In the rows, 128 means zero.
Which row each row swaps with, under one turn or mirror:
The rows were stretched afterwards, more along some directions than others.
k271: [116 135 115 108 110 162 128 133 138 106 147 131 101 127 121 103 146 151
 151 112 112]
k623: [123 140 122 139 164 117 154 120 116 137  91 146 109 103 123 140 107 108
 126 141 101]
k336: [103 115  70 134  85 136 131 159 121 118 121 142 102 137 130 140 162  78
 127 137 157]
k149: [ 96 151 117 120 126  96 106 133 148 153 159 108 118 136 121 113 117 103
 119 145 129]
k686: [155 138 124 132 149 106 127 136 108 121 127 140 116 128 148 184 101 142
 150 141 107]
k813: [ 98 164 108 106 126  98 119 136 145 138 161 111 110 133 114 115 106 106
 123 151 116]
k495: [159 126 118 141 139 115 133 139  97 109 125 128 128 128 149 174 116 142
 143 136 109]
k178: [108 150 110 109 119 102 115 130 153 149 156  98 121 129 112 103 104 105
 120 150 120]
k565: [114 139 133 143 165 121 144 111 119 147 101 153 107 105 119 139 104 111
 131 143 104]
k848: [ 91 114  59 139  94 141 136 158 116 116 129 145  94 122 128 131 158  77
 130 129 138]
k171: [101 153 115 119 118 106 111 131 154 160 158 108 122 127 107 101 106  98
 124 154 113]
k185: [124 137 139 131 115 107 101 149 171 143 158 138 150 138 111 138 151 109
 135 141 141]
k545: [140 127 136 139 111 126 113 151 178 141 144 139 162 135 110 139 160 123
 127 136 150]
k770: [ 96 116  62 127  89 147 135 143 120 118 124 137 105 131 124 127 170  80
 137 136 144]
k190: [131 125 109 119 118 164 130 129 152 100 140 133  98 117 128 120 131 155
 148 113 123]
k665: [142 122 136 132 108 110 110 147 180 140 148 144 147 136 112 153 145 122
 128 145 150]
k377: [ 99 150 113 120 114 111 114 131 147 155 160 104 121 128 112 102 112 106
 123 146 120]
k489: [117 127 105 123 114 173 127 131 144 104 143 136  90 117 112 105 137 149
 161 119 116]
k752: [147 121 128 145 102 113 116 156 173 132 136 146 153 134 110 156 166 114
 131 137 140]
k514: [ 98 107  62 145 101 141 129 152 109 111 122 134  91 124 135 129 154  75
 126 130 155]
k923: [ 97 119  74 127  86 135 137 165 116 115 133 130 113 131 123 124 159  72
 123 136 140]
k600: [155 135 129 137 133 110 135 136 101 125 110 149 132 136 151 189 129 142
 140 137 117]
k214: [102 159 120 112 112 102 105 138 164 155 163 108 122 134 110 103 117 109
 129 150 115]
k122: [ 95 121  66 131  95 145 130 156 121 110 133 139  94 131 119 133 163  83
 138 126 138]
k674: [103 159 127 104 124  98 106 129 156 153 162 109 117 132 109 111 109 108
 116 143 115]
k479: [141 130 133 134  93 111 109 143 180 147 146 142 157 144 116 157 161 125
 136 142 147]
k406: [144 141 135 137 150 113 127 135  93 128 131 139 126 131 143 162 110 132
 153 137 106]
k737: [131 128 134 142 108 105 105 149 185 145 147 147 140 136 110 157 146 114
 142 152 148]
k312: [123 124 111 123 122 164 123 139 141 101 143 136  91 114 127 104 131 149
 139 106 125]
k207: [ 98 118  75 132  89 142 130 149 134 121 133 133 110 134 115 131 172  83
 122 133 135]
k393: [133 124 111 121 117 168 138 127 151 102 137 129 107 104 115 105 135 145
 152 119 106]
k253: [ 82 125  73 134 101 136 125 158 104 113 136 134  98 138 131 117 159  80
 128 128 142]
k120: [124 153 123 141 162 117 152 117 132 135 101 154 103 104 113 145 118 108
 139 140  93]
k697: [117 148 132 139 169 119 142 116 125 138 104 143 107 100 121 135 106 113
 128 140  92]
k596: [158 128 132 136 149 104 132 135 100 116 118 140 120 129 150 186 114 135
 136 137 116]
k180: [126 144 122 136 167 119 140 114 114 141  98 151 101 106 130 141 105 121
 132 140 104]
k725: [118 130 109 118 114 159 122 132 147  99 144 131  82 109 121 103 142 150
 151 116 111]
k905: [118 142 110 145 163 120 147 115 116 140  98 145 106 101 129 144 106 110
 140 147  97]
k627: [160 132 118 126 136 116 148 140  97 116 115 139 132 125 148 176 119 137
 136 138 112]
k758: [121 133 104 125 123 163 123 125 141 104 141 132  94 115 120 102 143 140
 155 110 107]
k749: [156 138 125 140 144 110 140 131  99 127 114 133 140 127 142 175 120 134
 147 145  96]
k693: [131 129 119 118 113 165 127 135 140 104 138 137 102 118 123 108 142 156
 142 107 115]
k56: [156 130 114 142 140 121 135 137  81 124 114 129 132 132 151 169 119 130
 141 142 120]
k943: [139 138 138 133 102 106 112 148 176 147 149 132 164 139 106 143 157 119
 135 148 127]
k324: [ 97 108  66 143  92 142 133 152 112 116 123 135 108 129 131 132 164  76
 123 130 154]
k103: [141 125 131 130  96 114 122 150 178 137 141 139 154 134 110 148 163 116
 130 147 149]
k199: [131 126 112 119 120 171 135 119 138 105 129 135  97 114 117 115 140 159
 146 123 103]
k463: [121 144 123 137 159 124 149 121 120 138  92 156 106  98 122 140 118 113
 121 137 101]

k943 swaps with k749
k514 swaps with k312
k813 swaps with k120
k848 swaps with k725

Which row each row swaps with, under one turn or mirror:
The rows were stretched afterwards, more along some directions than others.
k657: [126 108 124 128 118 130 134 142 125  88 131 156 110 125 128 116 135]
k445: [126 126  96 134 136 144 133 106 109 123 119 147 117 143 112 133 155]
k37: [119 115 117 120 143 128 128 107 139 136 102 145 129 149 126 127 133]
k847: [115 116 128 133 124 118 134 125 129 128 125 163 126 135  94 121 159]
k842: [132 113 126 122 116 125 122 116 136 121 140 161 121 148 134 125 121]
k515: [127 125 118 133 125 122 138 119 122 124 114 117 127 128 116 119 158]
k574: [109 120 142 123 127 116 138 119 119 125 121 143 129 123 108 114 137]
k962: [128 122 116 130 123 121 138 126 123 117 114 118 128 125 120 116 155]
k65: [129 101 124 141 116  98 125 135 108 114 127 150 124 141 110 110 157]
k289: [122 129 130 130 136 121 124 114 133 136 108 147 124 139 123 125 139]
k827: [126 105 111 138 133 124 123 136 107 111 130 161 127 137  96 115 150]
k935: [112 119 109 141 136 129 131 138 124 114 123 137 110 134 109 114 129]
k897: [118  89 109 127 147 127 118 129 143 130 122 169 124 157 112 118 131]
k566: [131 123 105 130 134 134 117 119 120 113 117 158 110 143 110 130 156]
k820: [126 114 132 124 117 125 142 119 120 109 143 141 129 128 134 121 126]
k435: [118 111 128 131 123 126 141 127 119 118 146 131 127 137 121 123 132]
k680: [131  98 114 117 131 113 119 118 127 118 129 154 115 157 130 106 134]
k969: [136 105 129 133 126 140 130 137 120 113 136 168 114 148 104 118 136]
k343: [127 129 132 148 131 122 120 141 108 122 120 154 120 132  94 118 161]
k97: [121 107 118 144 123 112 135 126 101 119 127 150 123 137 103 115 162]
k360: [123 117 121 121 112 125 123 107 131 124 139 157 125 146 128 127 138]
k885: [128 125 113 132 133 121 134 113 122 127 113 124 124 136 124 113 148]
k226: [125 132 136 137 135 119 115 126 124 132 114 154 124 135 115 123 144]
k985: [136 113 132 124 120 130 125 120 131 122 137 168 116 153 121 123 124]
k143: [132  91 107 130 120 129 130 125 122 125 120 148 124 138 100 106 151]
k67: [122 115 123 130 130 122 113 143 128 103 119 156 113 136 102 121 156]
k701: [118 124 131 126 128 151 143 115 120 116 126 160 114 130  97 137 140]
k497: [124 100 130 141 128 109 132 134 104 121 128 154 127 138 103 114 161]
k790: [127 126 122 148 131 125 124 140 104 117 122 153 121 132  93 118 168]
k117: [127 115 125 120 114 128 124 117 132 122 144 159 121 146 129 125 127]
k578: [127 107 125 135 134 145 142 119 112 120 122 167 115 142  86 113 170]
k107: [135  84 100 124 120 139 132 120 125 115 114 154 121 135 112 108 146]
k225: [119 126 129 127 143 122 128 118 132 137 104 143 127 141 122 126 138]
k586: [124 112 126 129 117 125 140 124 120 113 144 131 129 133 124 125 133]
k505: [127  88 115 130 122 130 128 124 128 127 118 150 121 139 105 106 142]
k63: [132 103 125 132 130 147 137 133 118 112 133 166 116 145 100 119 141]
k283: [130 118 115 118 122 159 147 104 117 109 120 158 121 126 117 136 150]
k800: [105 117 135 134 133 135 133 135 126 121 135 153 112 143  83 127 135]

k842 swaps with k289
k226 swaps with k985
k790 swaps with k63

